128 stands for zero in the data rows.
Here are some points, one per row:
[125 157 171 187  92  86 194 129 102 104 101 138 112  94  95 201 170 146
 187 113 186 172 192 186]
[124  90 111 104 167 130 108  92 160 103 176  94 162  99 170  96 115 125
  91  83  90 118 103  94]
[148 102 116 101  87  89 170 100 100 100 100  96 112  96  96 108 167 221
  89  81  89 112 103  90]
[125 157 122 106 166 176 102 159 144 177 151 174 112 177 160 105 116 116
 130 185 141 121 108 138]
[125 187 155 160 113 107 133 149  99 157  99 183 111 153 102 160 116 131
 165 168 177 143 153 181]
[124 115 112  98 180 187 105 137 182 155 167 128 134 152 177  97 116 114
  91 162  91 118 103  94]
[124  98 116 101 159 138 104 105 176 114 168  99 148 109 180 100 116 121
  91  93  93 110 105  94]
[123 163 162 159  93  95 157 151 101  94 100 143 112  98  94 181 115 122
 178 142 176 169 176 176]
[124 169 124 139 116 152 121 188 112 152 102 180 113 157 122 147 115 125
 160 175 169 116 140 163]
[123  97 108 107 138 122 104  99 146 102 134  96 214  97 132 100 116 117
  95  80  89 118 105  91]
[124  93 116 109 121 117 110 112 101 139 100 112 112 135  99  97 116 126
  93 133 100 116 105 109]
[123 150 147 162  85  92 174 105 104 102  99 116 113  93  93 188 161 119
 173 113 172 153 206 174]
[125 175 149 190  91  88 179 152 101 103  98 162 111  97  95 187 138 116
 197 135 188 155 177 187]
[138 127 148 173  88  92 206 103 103  99 101  97 111  98  94 180 181 185
 164  78 162 149 158 161]
[124 169 148 199  88  90 185 129 103  97 100 147 111  96  97 183 153 144
 189 106 183 145 165 185]
[124 100 119 109 174 170 110  97 183 117 186  95 169 131 185  96 115 121
  97 106  92 114 103  91]
[126  91 118 115 162 160 105  94 189 119 153  96 189 122 171  95 116 124
  95 101  92 123 103  90]
[125  92 111 117 189 170 108 101 187 150 181  94 180 156 187  96 115 127
  91 131  91 117 105  94]
[124 137 140 114  91 109 120 168  99  99  96 110 114  94  94 129 116 130
 150 119 137 148 139 133]
[124 125 113 114 177 184 107 123 143 179 153 130 145 172 161  97 116 122
  95 159  90 120 102  87]
[125  91 108 104  90 105 110 106 104 100 100  94 113  96  93  96 116 117
  93  80  91 115 104  90]
[122 168 140 134 115 151 127 187 107 127 101 164 113 135 103 146 116 119
 166 161 160 124 138 164]
[125 109 117 101 191 159 109 127 176 173 178 117 160 178 183  99 117 120
  97 159  89 119 104  93]
[124  79 116 106 124  95 100  96 102 103 147  97 111  99 129 100 115 114
  87  81  90 114 104  89]
[125 130 151 122  94 101 110 124 100 112 101 145 112 119  93 112 115 121
 134 130 136 145 104 133]
[124 151 118  97 165 154 106 140 147 188 155 158 113 186 164  98 116 113
 115 185 124 119 103 126]
[124 116 137 138  93  87 147  97 103  95  98  97 111  97  93 169 168 117
 144  85 154 132 178 158]
[123 115 108 102 168 187 109 140 175 144 153 118 150 154 170  97 116 121
  91 157  94 110 103  93]
[126 161 127 159  91 131 127 190 102 137  97 147 110 136  95 144 116 121
 166 153 160 128 143 156]
[124  96 118  94 156 113 105 101 145  97 169  99 169  97 156  98 114 124
  93  84  90 110 104  94]
These points spread out most along one direction. For each point below, how far along it does it lie, from 0 to 9? The average falls between 4 and 5, and the first point above lies past it.
[125 101 122 104 181 155 109 108 177 155 177 117 148 160 184  98 116 126
  89 147  93 115 103  95] 3
[125  80 116 117 199 168 109  95 190 151 183  98 152 150 196  97 116 122
  99 134  92 117 104  92] 2
[125 179 143 190  90  98 182 138  96  97 100 160 112  99  95 190 153 127
 189 126 192 143 183 188] 7
[126  95 112  93 182 153 110 113 147 134 177  97 121 144 164  95 117 124
  94 120  88 124 104  92] 3
[227  86 115 104  93  76 116 107  99  98 100  94 112  98  94  99 146 139
  94  83  88 114 104  93] 4
[124 189 151 171  92 123 157 153  99 119 102 176 112 127  95 172 115 118
 182 155 177 154 162 174] 7
[124 123 213 141  93  93 147  91 103 102  98  96 111 100  96 164 118 125
 131  87 144 210 148 141] 6
[124 171 115 138 152 164 107 154 136 171 127 177 113 164 149 124 116 121
 144 186 155 114 129 153] 5
[124 141 114 107  88 122 105 199 105 110 102 142 111 118  94 115 116 125
 142 137 133 110 105 120] 5
[138  90 109  96  94  91 129 124 101  95 102  94 112  93  93 119 198 167
  96  82  93 117 112  88] 5
[125 179 159 206  96  98 181 139 102 108  97 167 112 110  92 187 139 118
 196 147 197 152 180 197] 7
[124 163 165 147  93  89 149 154 103  99 100 151 112 101  93 177 116 124
 171 143 172 166 174 169] 7
[124 175 131 172  99 122 132 138  99 141  99 168 111 138  96 150 115 129
 169 164 172 116 157 174] 6
[124  86 111  96 161 120 109  89 169 120 168  96 196 115 164  97 116 125
  93  82  91 112 104  92] 3
[125 131 107  93 159 160 106 125 132 203 149 139 116 200 147  97 115 123
  97 153  92 111 103  99] 3
[124 155 118 104 163 165 108 138 147 174 161 164 111 171 170  96 116 121
 108 179 126 117 105 124] 3
[125  88 113 106 183 150 108 101 157 143 202  97 145 149 176  96 117 128
  86 117  92 118 104  90] 2
[125  87 102  98  89  88 110 111  99 103 102  98 112 100  96  97 116 119
  99  85  89 120 104  91] 4
[150  92 118 123  87  94 169 113 101  99 100  98 112  98  93 149 219 174
 116  79 116 122 149 116] 5
[150  89 126 128  96  85 161  99 101 100 101  98 113 101  96 164 191 144
 129  78 119 128 142 123] 5
[124  81 118 101 199 173 108 106 173 166 190  96 160 164 189  98 116 118
  94 142  91 111 104  95] 2
[124 172 146 162 103 155 143 174 100 146 100 169 113 147  97 156 117 118
 173 171 177 143 152 172] 6
[125 167 112 152  97 116 123 155 102 140  99 195 113 144  94 140 116 119
 154 167 166 112 119 162] 6
[124 178 132 146 129 152 120 179 124 164 108 181 113 160 125 144 116 123
 162 179 165 132 145 161] 5
[125 173 143 146 127 145 112 160 103 165 101 178 112 163 114 144 117 125
 159 173 161 129 132 162] 5
[125  86 114 109 157 174 107 105 204 126 158  96 167 133 183  98 116 125
  95 117  91 112 103  88] 2
